(in the rows, 128 means zero)
The rows of Z fall into a few groups, and each row is roughly a mix of its group's hidden directions; one row fits no group.
Z (145 x 11):
[[151 138  79 116 117 144 119 200 103 172 116]
 [117 125 130 173 116  98  64 143 148  75 155]
 [128  81 131 148  93 168 118 130 141 162  61]
 [130  49 141 130 158 131 177 100 151 138 146]
 [205 168 153 135 119 141 117 112  93 165 136]
 [ 46 146 122  88 130 120 144  84 113 142 135]
 [115 157 100  95 148 103 194 163 122  92 155]
 [125  89 129 172 155 102  95 129 121  57 147]
 [127 135 135  44  99 118 111 159 130 105 168]
 [154  95 145 202 123 125 176 124  95 140 143]
 [152 176 126 112 126 106 140 121 185 149 191]
 [124  99  92 146  64 149  92 131 124 160  82]
 [127 139  91 122 166 161 143 107  56 158 102]
 [127 141 125  99 111 147 176 112 210 122 103]
 [143 126 130 124 147 130 150 197 169  83 171]
 [175 143 133  71 136 132 124 141  80 175  95]
 [131 165 117 107  72  89  91 165 118 150  89]
 [174 181 124 116  93 116  91 123 168 147  88]
 [123  62 107 150 170  96 118 133 169 141 166]
 [118 145 126 130  50 119 130 104 142  77 168]
 [142 143 104 160 123 128 181 156 131 164  61]
 [163 124 159 142 146  99 111  95 154 203 141]
 [154 126 127  79 188  94 159 172 107 143 134]
 [120 137 125 124  93 102  78 189 137 172  94]
 [119 127 181 112 125  54 155 144 106 160 111]
 [180 153 113  62 111 121 145 178 136 122 149]
 [101 108  92 175  87 134 173 140 132 143  76]
 [172  87 107 101 149  83  81 129  99 161 130]
 [152 170 148  81 132 116 105 156 106 114  62]
 [ 97 175 168 120  97  86 137 178  96 111 123]
 [121 124 147 131 150 146 171  57 113 139 183]
 [123 131 102  69 179  90 115  98 151  90 113]
 [139 164  63 117  94 167 122 103  90 104 107]
 [164  94 144 160 124 168 148 185  79 135 124]
 [169 152  76 112 143 167 150 139 158 143  75]
 [131 139  90 156  86 157 114 140 118  61  88]
 [185 150 146 126 166 112 119 156 180 173 140]
 [ 93 105 129  95 193 136 152 134  82 167 120]
 [129 129  63 131 138 134 123 167  94  72  93]
 [136 142 121 166 155 191 124 165 134 159  77]
 [ 80 115 135  99 120 155 194 143 172 122 100]
 [149 140  36 118 141 118  94 114 108 113 125]
 [133 133 103  71 150  66 160 167 106 131 116]
 [118  81 121 137 134 170 127 105 168 136  58]
 [150 164 185 110 157 119 156  71 122 105 152]
 [112 200 127 136  91 122 102 147 109 117 183]
 [139  85 128 140 170 202 155 111 146 130 101]
 [134  98 111 163 179 170  69 151 127 115 107]
 [ 97 123  87  82 159  86 182 147 145 123 148]
 [170 106  94  86 127 157 110 122 187  88 138]
 [143 157 128 197 164 162 115 107 140  97  90]
 [104 131 159  88 136 196 114 147 173 150 151]
 [131 134 119  55 180 117  87 111 155 109 118]
 [125 135 190 129 144  74  92 172 127 156 110]
 [155 213 160  95 101 129 114 114 125 145 128]
 [143 107 147 166 153 154  89 141  56 122 157]
 [148 106  87  88 133  61 107 150  97 157 138]
 [118  75 160 151 119 133 207 108 139 120 135]
 [137 172 152 137 101 128  65  80 132 136 170]
 [165  96  79 122 182 129 140  72 141 109 133]
 [ 80 149 127 119  99 183 154 176 160 156 134]
 [151 109  84 145 154 172  66 143 145 119  91]
 [146  62 142 137 112 127 167 159  79 164 137]
 [176 120 124 182  86 147 105 146 129  75 109]
 [139 134 159  89 166  98 131 121 146 204 147]
 [149 160 114 160 169 112  84  89 116  99 176]
 [132  74 111 159 151 157  82 104 119 155 177]
 [116 109  91 163 172 157 106 152 108  66 144]
 [165  80 104 120 106 119 107 139 183  74 142]
 [146 139 101 144 134 122  78  65  69 122 127]
 [160  98  69 152 121  97 107 126 182 104 105]
 [ 93 145 141  96  99 113  91 133 182  95 175]
 [144 101 159 177 110  90 174 151 102 103  91]
 [ 81 172 175  85 104 128 123 159 111 129 167]
 [136 116 117 139 132  84 156 138  56 172  96]
 [159 173 131 148  87 131  83  94 136 141  73]
 [103 176  99 116  53 131 133 125 118 129 169]
 [109 140 154 113  91 149 145 106  52  97 153]
 [161  71 142 159 129 127 173 153  99 170 103]
 [155 143 116 111 177 124  98 121 128 109  48]
 [183  75  92  86 148 141 149 106 103 148 119]
 [174 130 153  99 150  78 105  94  99  87 100]
 [147 150 101 121 115 161 109 146  86 106  53]
 [100 163  98 106 101 135 107 148 153  88  63]
 [127 127 153 154 158 168  92 121  64 146  85]
 [163  87 155 128 139 129 140  50 161 148 120]
 [190 102 100  97 124 111 147 178 156 129 162]
 [164 130  61 110 132 118 128  86  93 109  86]
 [148 135 127  68 156  71 102 122 111 116 176]
 [206 121 125 120 149 130 146 182 135 133 166]
 [185 167 155  84 152 129 140 151 109 169 156]
 [ 73 109 146  82  69 106 118 123 124  97 103]
 [151 106 107 150 164 195 113  84 167 133 136]
 [148 157 123  93 125 118 191  76 139  93 155]
 [ 78  90 106 150  93 141 124 100  89  86  96]
 [141 184  91  75 115 147 140 138 138 182 114]
 [139  86 174 169 119 130 105 137 121  65 161]
 [115 109 143 108 153 125 164 159 133 211 108]
 [166 143 131 216 126 150 118 103 133 114 153]
 [126 149 103 107 164 104  75  80 144  91 164]
 [153 101 153 132 148 158 145  81 196 106 153]
 [117 157 125 144 175 169  65  92 108 127 156]
 [129 195 133  91 143 162 123 145 114 189 123]
 [132 186 181 117 152 187 122 156 137 121 139]
 [104 121 100 153 104  70  99 117 193 112 131]
 [ 96 122 160  81  97 157 174 175 149 152 133]
 [126 130 109 101 115 108  62 133 167  79 168]
 [161 143 122 114 129 193 180 160 142 145  90]
 [134 141  43 108 124 154 152 147 138  84 128]
 [107 131 141 140 185 131 162 159 157 116 194]
 [119 126 140 141 139 113 177 122  64 185  98]
 [123 188 181 123 138 132 138 155 157 103 180]
 [125 109 141 126  95 119  88 155 174  70 173]
 [103 146 119  85 158 155 129  80 108 191 148]
 [122  54 147 157 140 176 147 122 160 152 110]
 [120 206 146  96 173 146 140 163 139 127 138]
 [138 124 112 211 110 143 126 110 149  84 160]
 [ 58 171 139 127 113 150 117 106 102  92  91]
 [105  99  87 133 150 179 176 178 138 109 124]
 [141  89  91 119 148 118 133 145 127 154  45]
 [ 98  95  83 132 164 133 146  86 178 107  96]
 [114 161 187 135  77 119 131  96 135 111 178]
 [142 113 188 123 147 161 186  95 158 103 122]
 [137 145 174 143 119 136 115 186  72  85 137]
 [ 96 165 117 166 105 131 153 151 193 153  96]
 [136 138 119 103  92 144 115  96  56 140  78]
 [140 179 120  79 191  97 118 140 121 100 143]
 [128  96 138 164 133 159 125 106  45 125 102]
 [157  97 116  75 108 175 172 154 158 151 134]
 [121 138 165 164 108 167 109  68 152  83 117]
 [132 197 101 139 140  98  96 134 136  88  82]
 [131 153  45 104 143 148 155 118 131 109 166]
 [135 141 157 168 141 147 168 102 131  82  66]
 [198 171 129 126  90 125 132 137 148 118 179]
 [ 93 105 174 137  90 139 173 126 108 187 122]
 [144 148 168 122 121 200 149 183 114 113 133]
 [145 163  69 112 107 132 126  66 116 105 164]
 [ 99 154 206 132 147 116 134 127 150 132 181]
 [127  93 159  97 129 109 184 106 139  95  72]
 [ 80 133  70 117 115 160  73 145  96 123 121]
 [120 112 177 137 110 134  97 173  86  98 180]
 [116 135  92  63 163 129  85 133 160 129  87]
 [138 152 170 129 132 140  67 181 169 137 103]
 [119 132 133 134  71 142 135  77 165 137 189]
 [165 165 143 142 167 129  91 143  96 136 193]]

In each list below, one row fits none of the groups, and each other row fits one group, some only roughly. Which row is it?
  * q_760: [118 170 159 172 149 114 119 127  52 125 116]
  * q_533: [149  82  89 163 110 130  85 137 111 183 103]
  * q_155: [103 168 167  90  74 102 111  80 130 137 134]
  * q_723: [101 183 109  68 142 132 133  86 158 155 120]
  * q_52: [162 130 126 168 149 190 116 165  78 144 121]
  * q_672: [ 64 149 120 111 161 126 166  97 179 140 107]
  * q_936: [ 96 187 174 168 134 140 150 147  94 138  97]
  * q_810: [ 83 156 124  94 124 179 122 130 178 115  81]
  * q_140: [117 184 151 143 138 115 136  90 129  62 165]
  * q_942: [ 89 155 112 116 148 135 160 127 160 108 205]
  * q_10: [121  86 112  73 122 126 104  91 161 133  71]
  * q_560: [109 167 127 115 125 179  72 118 167 113  87]
  * q_347: [ 90 116 116 138  96  88 172 117 191 158 120]
  * q_319: [ 92 138 166 138 195 126 123 106 124 187 116]
  q_672
  * q_500: [103 164 162  79 157 162 111  78 105 128 155]
  * q_95: [148  67 162 177  84 121 143  98 105 140 128]
  * q_671: [ 83 146 138 140  70  98 139 128  91 165 170]
  * q_384: [144 132  97 171 143 123 130 157 202  94 153]
  * q_854: [168 132 108 121 138  61  90  99  91 107 155]
  * q_749: [143 115 128 168 125  99 141 102  95 142  47]
  * q_433: [ 75 104 108 100 165 154 133 155  96 119  73]
  * q_702: [128 166 166  71 123 130 110 152  84  84 150]
  * q_746: [126  90 132 196 140 102 124 113 178 133 170]
  * q_483: [116 150 125  74 126 143 188  98 147 171  98]
  * q_572: [200 128 109 131 132 107 126 108 152 190 153]
  q_749
  * q_534: [119 119  91 111 198 141  95  92 173 116 134]
  * q_596: [151 166  90 139 151 142 167 156 160 101 183]
  * q_363: [150 162 169 110 163  77 149  88  95 158 122]
  * q_755: [142  64 141 154 149 130 104 166 138 104  73]
  * q_125: [111 132 202 142 110 164 131 130 173  91 148]
  * q_321: [175 104 108 142  91 141 117 116 175  84 175]
  * q_413: [136  92 103 130  86 149 145 184 183 153 139]
  * q_659: [ 90 112 114 151 120 187 182 141 110  85 146]
  * q_480: [149 117  79 135 195 139 147  91 108  95 151]
  * q_188: [147  89 110 161  70 101 113 142  93 177 133]
  q_321
  * q_844: [135 204 147  93 155 126 130 154  84 143 107]
  * q_112: [ 97 110 152 145  68 144 107 122 137 199 123]
  * q_548: [141 154  77 136 129 119  97 129 199  88 113]
  * q_524: [162 156  82 161 121 175 141 127  77  91 130]
  * q_990: [ 89 124 120 118 104 173 163 161 157 147  68]
  * q_412: [ 75 177 106 159 123 184 121 125 161 108 141]
  * q_518: [136 143 132  87 154 165 153  59 169 113 117]
  * q_546: [127 158 153 195 120 102 102  85 125 121 175]
  * q_756: [ 80 150 142  89 118 142 114 157 107  93  65]
  * q_306: [134  98 189 164 120 143  95 101 179 114 154]
  * q_197: [107 148 171 158 147 102 104  72 119  73 136]
  * q_123: [116 188  98  87  94 116 144 103 161 130 171]
  * q_20: [ 99 172  84 125 112 117 145  90 172 123 180]
  * q_120: [145  65 130 121 116  94 151 144 159 127 192]
  * q_894: [111 176 128 104 131  87 163 124  81 153  77]
  q_546
  * q_650: [ 68 148 178  82 132 120 127 100  93 154 116]
  * q_167: [123 165 151 122 173 140  99  60 131  85 129]
  * q_328: [124  88 148 133 133 117 168 133 118 109 213]
  * q_159: [128 167 101  92  70 166 132 133 181 144 123]
  * q_449: [151 112 105  94  84 102 142 206 117 134 121]
  * q_320: [129 188 155  89 132 134 119  88  88 167 100]
  * q_168: [155 177 142 128 121 155 118 109 209 121 111]
  * q_504: [125 151 111 189 151 189 132 133 137 176 113]
  * q_728: [119 188 179 135  92 120  77 155 138 144 138]
  * q_771: [ 89 141  82  90 139 147 129 149 170 133  68]
  * q_976: [124 147 144 141 134  67 113  89 128  59 107]
  q_168
  * q_710: [ 89 167 134 133  87 194  97 131 165 123 124]
  * q_583: [121 169 171 177 122 144  93 142 170  96  96]
  * q_351: [136 175 115 113 153 136  97 193 104  85 105]
  * q_997: [112 105 143 102 101  80 187  88 166 138 118]
  * q_624: [118  87  78 159 109 120  93 135 167 113 181]
  * q_715: [ 74  87 126 147 153 109 109 145 175 129  76]
  * q_699: [131 197 160 116 150 134 140 145 124  78  84]
  * q_907: [173 139 116 166 145 190 139 138 158  99  88]
  * q_913: [113 162 141  95 163  90 142 188  87 142 105]
  * q_411: [134  96 109 113 134 119 133 137  64 201 143]
  * q_87: [150  46 127 118 119  91 157 118 117 150  94]
  * q_807: [147  75 115 120 140  78 134 117  97 149 190]
  * q_325: [154 170 102 133  84 184  95 111 157  98 116]
  * q_684: [ 67 117 123 152  85 134 182  92 119 137 102]
  q_684
  * q_856: [101 167 130 131 149 137 121 180 187  80 115]
  * q_290: [145  95  88 133 180 147 107 134 192  98 136]
  * q_877: [145 132 180 163 182 144 139 159 115 106 175]
  * q_724: [156 168 135 189 145 128 109 125 195 130 144]
  * q_457: [148  95  72 137 113 143 158 132 186 170 112]
  * q_228: [145 155 188 180 144 167 151 126 118 111 165]
  * q_722: [115 151 102 138 105 115  67 200 129 110 119]
  * q_900: [101 129  94 144  91 187  98 125  93 175 142]
  * q_183: [135 190 100  94 167  93 139 175 115 109 122]
  * q_549: [185  94 112 161 109 150 153 130  82 116  85]
  * q_863: [ 96 121 131 155 130  88 152 102  98 122 204]
  q_549
  * q_539: [100 160 152 149 128 181 127 170  90 177 145]
  * q_172: [150  99 115 215 128 126 118 151 142 102  97]
  * q_26: [135 103 128  85  99 118 128 199  85 139 160]
  * q_697: [ 97 182 155 109  64 152 157 159 128 118 130]
  * q_394: [100 151 127 169 127 136 196 150 130 119 184]
  * q_616: [159 107 112 130 118  76 113 172  62 114 116]
  * q_515: [190 153 115 108  62 126 116  89 113 143 131]
  * q_94: [149  94  98 147 185  85 106 151 106  94 100]
  * q_909: [116  97  80 137  72 122 134 139 148  63 136]
  * q_382: [198 148 168 181 148 151 114 144 113 136 136]
  * q_261: [114 148 106 140 101  83 117 143 186  74 156]
  * q_109: [139 157 183 145  86 121 109  73 107  88 126]
  q_261
  * q_805: [173  62 144 126 108  75 143 116  93 135 124]
  * q_392: [156 140 106 117 140  76 128 116 210 118 119]
  * q_655: [177  54 145 116 146  95 128 105 102 147 117]
  * q_403: [ 86 144 162 136 120  66 159  78 115 144 108]
  * q_506: [ 93 176 105 111 178 171 117 132 175 113 144]
  * q_73: [117 109  93 169  94 185  73 130 137 138 149]
  * q_218: [ 76  55 157 117 144 108 141 116  91 140 131]
  * q_975: [116 197 143 135 111 124 109 144 192  93 124]
  * q_853: [ 90 157 145  78 135 140 160  74 149 171 126]
  * q_71: [136 124  99  91 106 185 124 150 182 163 156]
  * q_51: [105 124  56 142 150 102 138 104 155 104  79]
  * q_240: [ 88 152 150  99 153 184 151 129 183 104 124]
  q_392
